(in the rows, 100 means zero)
The rows of X fall into a few groups, which share some directions, and each row is roughly a mix of its group's hidden directions.
X (136 x 10):
74, 95, 83, 58, 114, 75, 120, 101, 133, 113
61, 110, 111, 118, 105, 114, 90, 115, 56, 74
107, 93, 133, 123, 73, 83, 64, 115, 109, 130
139, 86, 105, 125, 71, 99, 132, 104, 103, 69
89, 68, 75, 127, 113, 58, 102, 92, 124, 86
93, 94, 67, 79, 124, 123, 113, 87, 79, 59
56, 106, 104, 111, 134, 89, 101, 68, 106, 73
73, 131, 72, 96, 128, 85, 77, 66, 102, 88
113, 119, 85, 106, 152, 103, 124, 122, 103, 75
82, 109, 65, 59, 120, 84, 105, 102, 118, 130
119, 157, 119, 128, 107, 107, 101, 98, 87, 85
74, 86, 120, 100, 118, 137, 131, 109, 82, 70
75, 140, 112, 96, 131, 94, 89, 75, 87, 130
78, 118, 101, 140, 103, 78, 133, 69, 84, 108
136, 115, 62, 87, 68, 106, 93, 121, 90, 119
108, 120, 82, 93, 148, 100, 112, 122, 108, 63
106, 90, 63, 137, 110, 69, 99, 134, 98, 89
67, 101, 115, 97, 137, 89, 87, 68, 108, 65
130, 105, 96, 105, 79, 99, 106, 133, 89, 151
107, 115, 143, 99, 101, 123, 86, 149, 101, 98
133, 78, 100, 71, 103, 105, 102, 86, 123, 146
135, 105, 93, 105, 73, 98, 93, 148, 76, 117
106, 65, 132, 81, 131, 96, 88, 78, 124, 119
113, 131, 115, 75, 111, 97, 85, 70, 117, 141
67, 83, 115, 84, 64, 95, 90, 63, 117, 83
132, 98, 112, 76, 90, 143, 79, 67, 94, 98
116, 127, 106, 132, 126, 102, 106, 51, 96, 111
125, 122, 86, 107, 106, 109, 90, 141, 58, 86
68, 86, 127, 88, 92, 105, 75, 62, 130, 110
144, 94, 95, 72, 81, 115, 98, 117, 92, 139
67, 113, 77, 57, 120, 83, 105, 93, 112, 127
131, 92, 126, 72, 109, 101, 104, 87, 121, 144
66, 132, 94, 123, 101, 101, 96, 115, 60, 74
73, 96, 83, 52, 114, 72, 86, 109, 125, 107
83, 105, 85, 68, 104, 107, 133, 70, 110, 62
75, 83, 112, 87, 104, 93, 84, 77, 149, 127
140, 114, 93, 98, 58, 101, 114, 133, 98, 83
138, 93, 108, 135, 69, 88, 127, 94, 95, 76
66, 99, 58, 84, 132, 100, 115, 95, 111, 75
139, 79, 118, 109, 56, 96, 71, 105, 91, 101
71, 95, 102, 117, 86, 52, 124, 131, 95, 100
113, 126, 112, 100, 76, 142, 92, 125, 72, 80
88, 118, 96, 144, 115, 100, 123, 56, 88, 103
121, 72, 103, 70, 79, 121, 71, 134, 103, 87
133, 94, 114, 151, 89, 126, 89, 100, 83, 95
72, 131, 104, 121, 92, 105, 88, 119, 62, 69
85, 75, 111, 102, 51, 94, 71, 82, 99, 126
133, 98, 119, 137, 86, 67, 88, 128, 102, 86
116, 83, 116, 92, 113, 155, 82, 75, 103, 114
131, 118, 118, 104, 88, 109, 102, 112, 71, 149
111, 116, 75, 85, 93, 66, 92, 89, 130, 141
123, 73, 123, 102, 84, 103, 110, 136, 92, 59
135, 113, 120, 110, 84, 95, 79, 126, 85, 142
127, 87, 106, 70, 106, 105, 111, 76, 129, 143
120, 110, 107, 115, 71, 67, 133, 93, 81, 68
142, 98, 106, 72, 112, 133, 74, 86, 102, 123
123, 95, 93, 115, 62, 97, 123, 134, 103, 64
93, 109, 84, 74, 114, 70, 113, 116, 138, 134
131, 80, 132, 85, 73, 121, 120, 124, 99, 79
133, 56, 114, 88, 86, 106, 113, 121, 111, 70
60, 76, 111, 91, 114, 95, 101, 65, 133, 119
127, 119, 118, 111, 96, 109, 114, 110, 74, 151
75, 96, 75, 67, 123, 129, 76, 88, 106, 127
86, 78, 53, 88, 71, 74, 113, 85, 88, 87
116, 72, 98, 54, 74, 112, 78, 128, 100, 98
56, 124, 101, 125, 104, 102, 89, 102, 72, 67
106, 126, 75, 81, 90, 75, 72, 81, 111, 139
107, 66, 85, 105, 73, 106, 98, 105, 121, 49
85, 106, 82, 108, 79, 48, 113, 121, 100, 72
140, 100, 125, 122, 82, 75, 84, 127, 124, 105
121, 72, 106, 98, 68, 119, 104, 135, 87, 66
125, 102, 120, 107, 86, 68, 78, 123, 139, 80
105, 70, 109, 113, 101, 115, 141, 112, 94, 56
58, 105, 90, 131, 98, 66, 126, 120, 100, 85
119, 80, 138, 69, 135, 97, 88, 90, 106, 124
62, 110, 92, 109, 111, 104, 95, 86, 88, 45
62, 77, 124, 114, 88, 93, 81, 77, 124, 71
67, 126, 90, 124, 95, 101, 86, 112, 69, 61
114, 97, 91, 66, 74, 125, 76, 132, 99, 71
82, 124, 96, 114, 81, 116, 102, 125, 58, 67
98, 104, 49, 115, 112, 68, 99, 93, 116, 69
75, 86, 104, 92, 59, 99, 72, 83, 91, 139
78, 79, 115, 123, 104, 85, 95, 92, 139, 58
79, 77, 104, 87, 51, 95, 103, 61, 114, 99
121, 98, 97, 102, 128, 106, 101, 110, 102, 38
93, 119, 102, 139, 112, 77, 125, 59, 89, 111
100, 47, 109, 108, 91, 104, 104, 85, 143, 109
121, 94, 103, 115, 75, 147, 119, 73, 85, 81
136, 98, 111, 115, 76, 68, 108, 116, 140, 102
69, 83, 114, 87, 107, 84, 94, 76, 146, 125
50, 94, 100, 121, 118, 99, 78, 74, 104, 74
55, 119, 99, 131, 97, 107, 100, 110, 67, 74
70, 97, 58, 78, 123, 112, 127, 82, 97, 80
134, 105, 77, 109, 89, 74, 73, 100, 125, 135
127, 107, 85, 93, 68, 117, 94, 121, 85, 146
117, 75, 96, 67, 78, 124, 72, 131, 104, 80
130, 76, 108, 73, 106, 103, 107, 83, 129, 142
65, 112, 82, 60, 118, 63, 110, 97, 103, 110
131, 94, 106, 92, 133, 141, 72, 93, 115, 117
111, 70, 86, 70, 60, 117, 86, 125, 84, 88
131, 125, 139, 99, 85, 87, 74, 124, 104, 121
108, 109, 150, 93, 89, 135, 103, 89, 79, 125
73, 86, 93, 99, 106, 82, 97, 92, 141, 54
77, 118, 109, 114, 72, 139, 112, 94, 75, 69
67, 130, 99, 121, 105, 96, 91, 111, 69, 60
75, 110, 79, 50, 110, 69, 110, 103, 116, 109
96, 91, 52, 81, 120, 106, 127, 92, 101, 64
105, 99, 150, 77, 102, 139, 81, 97, 117, 99
74, 74, 104, 88, 106, 104, 98, 65, 144, 124
89, 77, 119, 118, 94, 110, 99, 57, 137, 124
113, 125, 85, 87, 97, 120, 111, 125, 53, 73
79, 77, 50, 99, 81, 78, 111, 84, 98, 77
118, 96, 164, 92, 86, 87, 99, 96, 98, 120
76, 74, 113, 115, 93, 87, 55, 102, 122, 69
130, 94, 88, 111, 133, 112, 103, 118, 88, 51
82, 107, 100, 79, 64, 93, 95, 86, 98, 153
75, 97, 81, 49, 109, 72, 101, 101, 128, 107
136, 117, 117, 99, 81, 108, 144, 89, 89, 127
85, 107, 87, 95, 122, 93, 146, 86, 131, 70
67, 113, 75, 66, 130, 110, 85, 104, 69, 106
69, 91, 108, 77, 98, 81, 101, 67, 141, 121
83, 79, 95, 107, 121, 103, 89, 94, 112, 39
104, 47, 99, 122, 122, 107, 96, 101, 102, 137
58, 103, 99, 82, 76, 100, 95, 77, 98, 144
76, 98, 76, 66, 124, 57, 108, 118, 97, 93
54, 104, 83, 58, 125, 99, 94, 85, 90, 108
96, 101, 39, 99, 107, 69, 105, 86, 107, 86
124, 94, 106, 104, 118, 143, 82, 55, 105, 103
129, 83, 105, 142, 93, 145, 98, 93, 87, 94
58, 133, 104, 127, 104, 99, 88, 105, 70, 78
110, 80, 96, 59, 68, 111, 80, 136, 99, 85
73, 113, 97, 128, 89, 52, 124, 112, 97, 82
107, 128, 124, 98, 72, 136, 93, 121, 78, 73
87, 108, 85, 54, 95, 66, 85, 98, 133, 116
88, 81, 91, 110, 115, 50, 117, 70, 116, 119
61, 97, 81, 81, 135, 116, 105, 80, 100, 132

In each list below, two rows fit none of the groups, and each other row fits one group, some only roughly. Which are they? Name them in the order they come.
- Q_357: 124, 80, 115, 68, 74, 114, 111, 140, 120, 95
- Q_160: 110, 114, 122, 119, 66, 137, 92, 74, 79, 79
- Q_803: 106, 127, 100, 89, 98, 112, 128, 97, 69, 149
- Q_76: 93, 72, 50, 123, 103, 67, 102, 103, 107, 89
- Q_736: 74, 80, 61, 82, 116, 109, 98, 87, 100, 58
- Q_610: 85, 89, 122, 111, 59, 86, 80, 91, 111, 142
- Q_668: 124, 80, 98, 89, 98, 109, 116, 121, 89, 157
- Q_809: 63, 129, 100, 94, 83, 76, 92, 129, 71, 83
- Q_732: 88, 66, 95, 110, 89, 84, 73, 99, 125, 54
- Q_256: 131, 103, 123, 133, 91, 135, 68, 108, 89, 89

Q_357, Q_809
- Q_808: 49, 94, 128, 82, 103, 93, 115, 76, 124, 108
- Q_886: 70, 94, 78, 57, 121, 100, 101, 105, 132, 120
- Q_703: 60, 104, 82, 75, 116, 96, 100, 86, 126, 61
- Q_196: 79, 115, 100, 128, 125, 113, 82, 118, 63, 69
- Q_358: 102, 65, 97, 72, 122, 121, 73, 77, 101, 132
- Q_638: 144, 93, 116, 63, 114, 135, 98, 86, 100, 107
- Q_471: 75, 108, 62, 135, 97, 73, 119, 115, 89, 79
- Q_812: 128, 84, 116, 120, 58, 88, 76, 115, 98, 129
- Q_239: 114, 113, 81, 66, 95, 86, 86, 122, 139, 131
- Q_207: 131, 112, 130, 121, 103, 106, 74, 129, 77, 126
- Q_850: 60, 111, 85, 47, 114, 114, 89, 105, 103, 98

Q_196, Q_638
- Q_731: 81, 124, 79, 82, 121, 113, 122, 83, 103, 146
- Q_891: 143, 64, 116, 108, 86, 113, 124, 109, 96, 73
- Q_241: 63, 90, 117, 112, 105, 78, 116, 63, 126, 124
- Q_409: 146, 91, 111, 115, 80, 77, 78, 128, 120, 89
- Q_283: 137, 102, 115, 134, 71, 111, 135, 104, 96, 83
- Q_747: 80, 70, 95, 106, 96, 105, 107, 73, 121, 49
- Q_574: 101, 133, 103, 131, 136, 84, 115, 63, 106, 101
- Q_987: 66, 96, 132, 113, 122, 95, 101, 86, 114, 56
- Q_667: 116, 101, 91, 63, 109, 95, 103, 94, 149, 131
- Q_483: 121, 107, 109, 139, 78, 122, 86, 66, 74, 87
- Q_87: 145, 100, 118, 73, 75, 112, 104, 105, 114, 133
- Q_464: 81, 73, 76, 96, 113, 55, 119, 87, 119, 122
- Q_804: 113, 116, 160, 100, 104, 83, 95, 117, 97, 123

Q_891, Q_667
- Q_741: 125, 106, 124, 112, 91, 81, 54, 135, 105, 112
- Q_780: 70, 135, 89, 110, 118, 92, 105, 78, 98, 56
- Q_771: 115, 70, 111, 78, 103, 137, 91, 81, 93, 141
- Q_494: 129, 143, 84, 94, 83, 104, 117, 127, 70, 99
- Q_927: 88, 78, 83, 93, 63, 106, 56, 98, 85, 126
- Q_595: 132, 118, 119, 114, 135, 119, 133, 98, 89, 78
- Q_896: 128, 90, 115, 142, 82, 126, 94, 83, 74, 82
- Q_932: 76, 79, 126, 122, 111, 96, 137, 95, 85, 64
- Q_52: 124, 112, 108, 112, 83, 102, 121, 112, 92, 158
- Q_331: 132, 58, 76, 93, 92, 93, 105, 99, 136, 122
- Q_38: 54, 129, 107, 112, 86, 83, 102, 123, 80, 73
- Q_21: 56, 97, 90, 93, 122, 81, 105, 96, 141, 76
- Q_512: 64, 90, 69, 91, 142, 116, 104, 90, 86, 78
- Q_319: 60, 99, 93, 64, 122, 65, 121, 100, 111, 100
- Q_578: 52, 125, 108, 105, 97, 91, 88, 130, 77, 78

Q_38, Q_578
- Q_815: 118, 82, 111, 141, 86, 130, 102, 81, 76, 72
- Q_443: 82, 99, 91, 101, 134, 89, 90, 109, 125, 48
- Q_993: 98, 74, 122, 61, 72, 103, 84, 138, 100, 97
- Q_146: 94, 120, 116, 138, 100, 119, 87, 101, 63, 66
- Q_118: 71, 118, 101, 117, 122, 91, 89, 123, 62, 68
- Q_169: 78, 80, 99, 97, 117, 62, 125, 81, 105, 140
- Q_53: 79, 70, 93, 94, 124, 102, 96, 117, 125, 52
- Q_222: 83, 117, 143, 105, 118, 132, 114, 78, 101, 126
- Q_756: 130, 150, 97, 100, 95, 122, 89, 119, 87, 75
- Q_170: 62, 123, 118, 110, 123, 85, 95, 79, 107, 60

Q_146, Q_53
